0: [141 143 138 121 129 132 149 115 122 145 152 143 153 108 129 134 144 130 127 117 104 127 129 109]
1: [139 146 121 127 124 133 132 110 126 144 145 149 142 114 129 141 153 136 118 106 109 122 132 110]
2: [137 91 116 107 106 114 143 167 113 97 115 82 90 128 148 117 102 117 116 152 163 138 160 141]
3: [85 127 124 154 137 133 82 119 151 142 108 168 113 176 112 135 112 136 146 156 148 115 103 147]
4: [131 135 105 135 127 124 111 123 128 106 111 122 119 122 137 130 126 136 127 127 137 136 120 138]
5: [89 135 112 178 154 117 68 138 149 100 63 132 121 176 121 102 91 132 174 145 160 135 74 184]
6: [185 121 134 76 108 128 187 136 94 125 170 90 135 76 137 132 150 112 97 99 106 143 172 95]
7: [96 57 121 124 121 114 112 184 131 95 77 72 82 176 136 100 66 105 144 182 178 143 147 176]
8: [192 195 133 117 127 135 185 71 111 164 201 152 176 46 120 166 206 141 96 59 60 131 132 69]
9: [149 134 114 124 114 122 141 120 120 118 137 115 125 107 134 142 132 128 112 115 129 132 135 121]
10: [152 112 95 81 98 117 153 144 100 104 137 90 88 103 159 157 122 133 78 122 148 128 174 105]
11: [132 98 123 111 119 122 138 163 123 102 107 89 105 134 133 113 109 118 122 144 150 140 144 138]
12: [108 142 145 165 164 124 107 120 152 132 111 159 151 147 107 108 121 121 169 127 117 134 86 151]
13: [131 142 152 139 155 133 146 118 132 148 142 147 169 118 111 113 135 117 155 105 96 138 106 123]
14: [142 120 113 115 119 118 133 129 114 109 125 110 109 113 140 141 126 132 114 124 144 127 146 130]
15: [116 163 150 154 158 142 117 90 147 170 149 176 157 124 104 123 160 131 139 109 88 117 92 116]
16: [124 129 127 126 127 134 133 121 123 133 135 128 127 129 134 138 130 125 124 130 130 117 131 115]
17: [117 158 154 142 144 141 117 100 140 164 144 181 161 127 110 127 156 124 139 116 93 117 103 114]
18: [111 106 131 120 117 130 117 132 136 136 125 133 110 150 131 134 120 135 127 149 146 113 143 127]
19: [107 139 148 144 126 146 107 109 133 156 141 173 140 141 117 141 138 143 134 126 127 112 113 113]
20: [110 95 114 111 105 128 113 147 127 113 111 112 92 154 145 141 104 131 117 149 168 128 157 131]
21: [141 144 141 118 131 130 146 130 121 127 139 117 152 111 119 113 139 120 133 113 105 141 126 126]
22: [133 131 126 122 119 129 131 123 126 139 135 138 125 124 133 138 137 134 111 127 123 118 139 109]
23: [117 124 141 141 140 128 118 137 139 130 115 129 133 145 126 110 117 129 150 140 139 124 122 132]
24: [156 98 117 94 111 113 170 166 94 94 122 77 112 120 140 108 107 106 112 134 139 154 159 134]
25: [124 151 123 136 144 136 116 107 134 150 144 164 147 130 125 141 141 133 135 118 109 119 105 122]
26: [107 117 117 129 122 135 105 123 135 123 117 137 105 147 136 139 111 135 127 142 150 122 124 125]
27: [150 80 100 101 111 113 141 169 115 92 114 67 99 131 148 116 109 116 108 148 161 140 169 140]
28: [150 126 115 112 106 125 146 131 114 123 138 113 120 114 145 144 139 134 110 128 138 127 152 119]
29: [77 143 157 163 149 148 92 106 164 163 120 198 151 166 107 133 128 132 158 143 119 103 87 138]
30: [142 125 135 111 114 129 155 134 115 134 142 110 124 121 128 130 132 121 109 124 126 133 148 122]
31: [147 137 121 114 114 128 140 113 124 127 138 120 121 117 129 147 139 125 101 117 126 124 146 112]
32: [182 134 112 84 105 121 174 124 98 113 160 90 116 76 140 155 158 132 86 106 118 133 167 93]
33: [116 124 118 131 123 127 110 125 127 108 118 124 114 140 135 145 120 134 120 137 144 119 134 132]
34: [152 196 123 160 166 118 123 90 138 123 129 142 171 89 114 114 171 132 148 75 79 135 82 135]
35: [173 76 123 73 94 110 193 177 93 100 145 43 94 94 151 120 107 106 96 145 148 146 196 124]
36: [108 217 148 186 173 137 93 78 164 158 126 200 199 121 88 127 177 136 165 78 74 124 51 132]
37: [162 153 132 112 127 124 156 112 117 132 151 115 152 93 127 128 151 132 116 99 101 133 132 116]
38: [104 105 154 143 142 123 116 145 139 132 116 139 122 155 121 107 111 118 149 148 131 124 120 141]
39: [151 139 122 130 136 121 151 135 128 122 127 114 149 108 119 113 138 119 133 110 109 146 121 141]
40: [97 120 126 157 150 129 88 141 156 119 87 140 119 166 126 103 92 122 159 154 146 127 99 164]
41: [119 109 117 125 115 127 118 141 128 124 113 121 96 141 130 139 115 126 119 149 158 119 134 138]
42: [95 89 151 139 136 139 116 149 138 138 112 128 123 166 125 93 96 115 155 167 142 132 124 141]
43: [107 139 151 160 153 130 109 121 150 137 114 154 157 150 117 110 119 120 164 130 116 118 90 154]
44: [110 129 115 122 116 130 110 125 130 128 134 134 109 135 134 148 120 142 110 145 138 114 135 120]
45: [142 118 144 117 127 129 152 135 113 129 140 117 132 114 123 130 135 124 124 126 111 135 142 116]
46: [173 132 145 98 132 127 197 124 104 150 166 113 158 81 120 118 159 108 115 97 78 141 149 99]
47: [128 115 123 122 110 133 127 134 121 129 129 128 113 133 132 141 126 128 113 136 137 121 145 123]
48: [109 98 126 134 128 127 119 146 139 123 114 117 111 159 129 116 101 119 134 151 147 132 130 141]
49: [144 133 125 116 112 127 140 121 123 132 145 127 121 112 126 149 141 138 111 116 122 126 137 115]
50: [148 78 120 78 90 124 172 169 99 109 141 72 89 113 146 132 107 111 93 151 157 144 182 120]
51: [80 141 158 171 167 144 87 108 162 171 111 189 160 167 102 118 128 123 169 133 108 114 76 145]
52: [154 145 128 117 130 127 148 124 116 129 143 117 142 108 123 123 150 125 123 106 113 137 131 119]
53: [112 107 116 146 129 119 110 157 141 101 81 108 109 152 137 93 92 113 144 150 161 138 121 168]
54: [98 90 147 148 142 128 114 161 143 126 92 120 119 168 121 87 88 110 157 168 147 135 125 164]
55: [149 122 83 134 127 99 132 159 115 58 77 54 102 108 157 90 103 122 131 130 155 149 130 178]
56: [125 104 128 111 115 133 124 140 127 126 125 128 106 144 125 130 115 128 117 150 144 124 141 126]
57: [110 125 137 150 146 131 122 127 144 140 130 146 134 140 126 114 128 124 151 134 124 124 115 132]
58: [132 137 127 125 122 135 133 118 133 130 135 135 123 119 134 144 135 143 108 120 131 123 131 108]
59: [173 120 113 80 100 121 172 132 98 110 165 87 115 87 147 140 147 125 92 114 132 130 168 93]
60: [119 152 133 138 133 142 110 102 138 154 142 160 146 124 115 140 154 137 125 117 107 113 118 112]
61: [54 97 122 185 150 128 44 155 171 112 43 139 92 221 130 96 59 132 177 197 185 121 84 195]
62: [98 94 131 133 123 124 116 144 130 116 105 128 99 157 141 131 93 124 129 155 159 119 131 139]
63: [83 150 134 167 145 143 72 100 157 152 113 186 148 157 111 140 133 136 154 130 127 108 78 143]
64: [114 122 127 137 126 133 102 125 137 132 126 138 112 142 124 133 117 134 125 141 145 124 125 128]
65: [142 131 130 112 118 137 143 119 116 136 154 131 121 108 136 149 144 136 105 115 129 121 146 105]
66: [171 118 103 84 84 125 171 135 95 107 159 82 97 87 146 157 150 138 77 112 133 136 172 102]
67: [118 105 118 116 111 129 113 144 127 105 112 111 103 134 132 141 111 135 118 147 162 130 141 135]
68: [153 172 128 122 140 129 152 86 123 149 172 157 156 92 126 152 173 140 117 82 92 119 129 88]
69: [142 97 142 108 110 122 140 146 116 119 131 107 113 127 135 121 116 125 117 139 137 136 158 120]
70: [129 128 127 118 119 133 119 124 126 128 126 127 116 133 129 138 129 138 118 129 136 125 136 124]
71: [140 179 147 145 164 137 143 95 128 159 152 160 192 99 107 115 163 128 153 80 78 136 92 119]
72: [72 76 116 147 124 123 72 162 147 100 70 114 87 189 145 120 68 125 145 192 203 123 129 178]
73: [158 177 97 138 136 122 120 98 127 112 115 129 142 91 129 132 156 144 126 92 112 138 97 137]
74: [193 124 71 86 99 96 168 153 94 60 116 28 93 69 166 119 133 118 95 101 144 164 168 137]
75: [152 146 121 128 128 119 151 133 122 116 138 112 140 100 134 112 142 111 136 106 110 138 131 124]
76: [109 128 151 137 132 142 117 108 142 167 144 166 147 147 120 134 129 124 133 136 114 117 115 118]
77: [129 132 127 122 119 133 134 127 128 135 137 130 131 121 127 137 134 129 121 133 121 128 133 126]
78: [131 123 122 112 122 126 123 131 123 129 145 125 117 126 138 138 124 133 116 133 128 124 145 124]
79: [103 116 150 138 141 134 114 137 138 140 122 145 136 155 117 112 109 118 143 146 136 121 119 135]
80: [155 138 144 126 137 126 162 127 110 136 154 119 158 101 122 113 152 116 130 99 93 147 130 124]
81: [171 127 117 84 93 120 168 130 101 125 158 97 113 91 147 149 139 134 91 106 122 133 167 96]
82: [127 153 139 127 126 137 135 110 133 162 160 166 147 128 116 145 158 138 119 119 105 117 126 101]
83: [152 81 115 76 88 124 172 163 100 121 155 80 97 117 145 139 114 121 93 135 147 135 190 111]
84: [126 165 148 145 144 135 124 95 137 161 145 178 162 118 109 139 156 140 140 105 99 121 104 114]
85: [78 98 137 160 151 130 75 151 153 123 84 143 116 193 119 104 82 123 164 173 164 121 96 173]

[116 140 157 139 148 139 134 111 136 150 141 156 158 133 108 126 136 122 143 111 108 130 118 115] 13 17 76
[157 199 127 164 156 120 126 95 133 133 125 147 178 92 114 117 164 134 148 80 84 136 74 137] 34 71 73
[155 118 104 85 90 126 156 136 100 104 142 91 93 101 153 159 135 140 81 126 143 124 170 100] 10 66 81
[51 92 143 170 142 139 57 143 169 134 78 165 103 200 117 118 75 126 173 191 167 111 101 162] 85 61 40
[68 107 129 165 133 139 64 137 159 128 88 157 107 193 138 120 85 137 153 170 164 111 105 163] 85 40 3
[142 153 131 118 127 136 141 101 124 140 155 140 141 106 134 153 153 138 108 103 111 118 131 92] 1 0 65
[128 108 156 124 133 134 156 134 125 146 137 133 134 134 116 115 127 120 134 134 105 133 139 109] 45 77 16
[96 57 129 119 126 117 108 184 134 107 83 88 96 181 141 88 63 103 144 184 176 142 153 166] 7 72 54
[145 126 116 113 108 120 144 140 112 119 137 109 114 112 144 136 136 131 105 127 135 131 146 119] 28 14 9
[85 101 132 144 117 131 83 143 143 126 100 134 103 180 130 125 94 131 142 167 164 108 128 151] 62 48 3
[142 132 108 119 118 119 138 130 120 112 121 110 109 116 140 132 128 123 116 123 133 134 130 132] 14 9 28
[143 139 109 145 143 118 124 141 127 88 104 97 129 115 134 104 129 123 146 115 134 151 111 155] 4 39 75
[142 179 130 118 133 138 144 86 125 157 174 160 155 89 113 159 167 145 114 86 95 118 116 91] 68 82 1
[181 137 72 101 111 102 153 151 94 60 100 44 94 84 166 116 131 131 106 110 150 160 153 143] 74 55 24
[117 166 113 166 150 122 93 119 146 116 94 151 142 133 123 113 125 136 154 123 130 132 81 159] 12 43 57
[118 118 117 118 113 129 113 120 120 125 130 131 110 129 143 145 121 135 112 141 147 110 137 120] 44 47 33
[55 101 142 166 146 138 50 140 169 138 81 171 114 209 125 116 90 135 164 186 166 108 99 164] 85 61 3
[158 148 91 139 129 109 136 145 118 73 103 80 122 96 140 108 131 128 141 105 130 160 115 154] 55 4 39
[114 96 110 118 100 126 115 144 120 111 119 119 88 152 145 138 108 134 109 160 157 123 153 123] 20 67 41
[81 144 173 173 166 152 95 109 167 173 117 188 166 172 93 112 128 119 175 139 109 122 85 144] 51 29 63
[147 102 114 85 88 121 147 143 101 111 140 91 90 112 152 153 120 132 86 132 150 127 171 111] 10 83 50
[122 111 158 115 134 135 148 140 123 150 143 117 138 145 121 107 116 111 136 134 115 134 142 121] 45 30 77
[163 151 105 105 119 121 156 112 107 125 151 118 133 87 136 140 158 133 100 97 111 137 138 103] 37 52 9
[166 126 111 94 100 126 163 127 106 124 157 100 119 93 138 155 149 131 92 108 119 136 162 99] 81 32 59
[152 108 118 93 107 125 150 130 102 113 137 105 113 108 132 141 128 134 101 122 125 142 159 117] 28 30 14
[116 169 120 163 161 126 94 102 145 118 102 143 156 125 114 113 138 131 157 106 119 125 66 150] 12 43 63
[161 173 95 145 129 120 137 111 120 102 125 109 143 88 135 120 164 140 131 86 120 147 107 129] 73 75 39
[108 51 120 125 117 117 108 188 129 95 82 77 83 177 142 98 67 118 141 189 183 144 150 167] 7 72 53
[173 138 117 94 107 124 173 123 99 121 168 102 127 78 131 146 159 138 92 102 119 138 165 95] 32 81 59
[107 118 152 142 144 129 122 133 143 135 115 144 141 158 117 110 113 120 151 142 135 130 118 137] 79 38 23
[137 168 121 154 145 124 124 113 132 124 110 138 156 118 120 112 150 138 147 104 110 134 97 141] 73 39 25
[87 117 137 150 135 138 85 131 145 138 104 156 121 168 128 130 107 129 139 150 154 113 119 144] 3 79 64
[102 132 135 160 140 137 101 115 145 144 120 162 139 147 112 121 127 137 151 135 118 121 107 130] 57 43 19
[137 147 108 137 143 110 129 143 127 97 103 99 127 124 139 107 124 127 144 122 132 143 110 158] 4 39 75
[153 116 116 112 111 129 150 132 113 112 136 101 116 116 137 141 125 132 96 123 134 130 150 111] 28 14 9
[133 153 131 124 126 127 128 101 128 145 140 146 137 115 126 141 143 138 121 114 116 121 115 118] 1 60 0
[139 140 136 136 136 123 146 122 130 141 144 128 147 116 115 120 141 116 135 124 110 135 121 127] 21 39 0
[130 135 96 132 125 126 110 124 135 101 98 110 119 133 139 125 126 130 136 126 140 134 121 151] 4 33 70
[111 101 114 144 136 115 109 151 131 98 91 101 111 155 135 100 92 117 143 166 165 144 120 172] 53 48 54
[157 101 97 88 93 117 160 148 103 97 126 72 87 107 151 141 124 126 91 138 157 137 171 119] 10 50 83
[127 128 149 139 142 128 138 132 132 144 129 147 147 133 117 119 123 122 142 130 109 129 121 128] 57 23 13
[96 102 110 133 125 129 98 143 143 104 96 112 104 165 141 130 98 129 130 162 176 123 125 161] 62 48 53
[105 140 159 155 155 133 115 118 152 151 125 162 159 146 105 108 124 128 161 128 105 118 107 136] 43 12 57
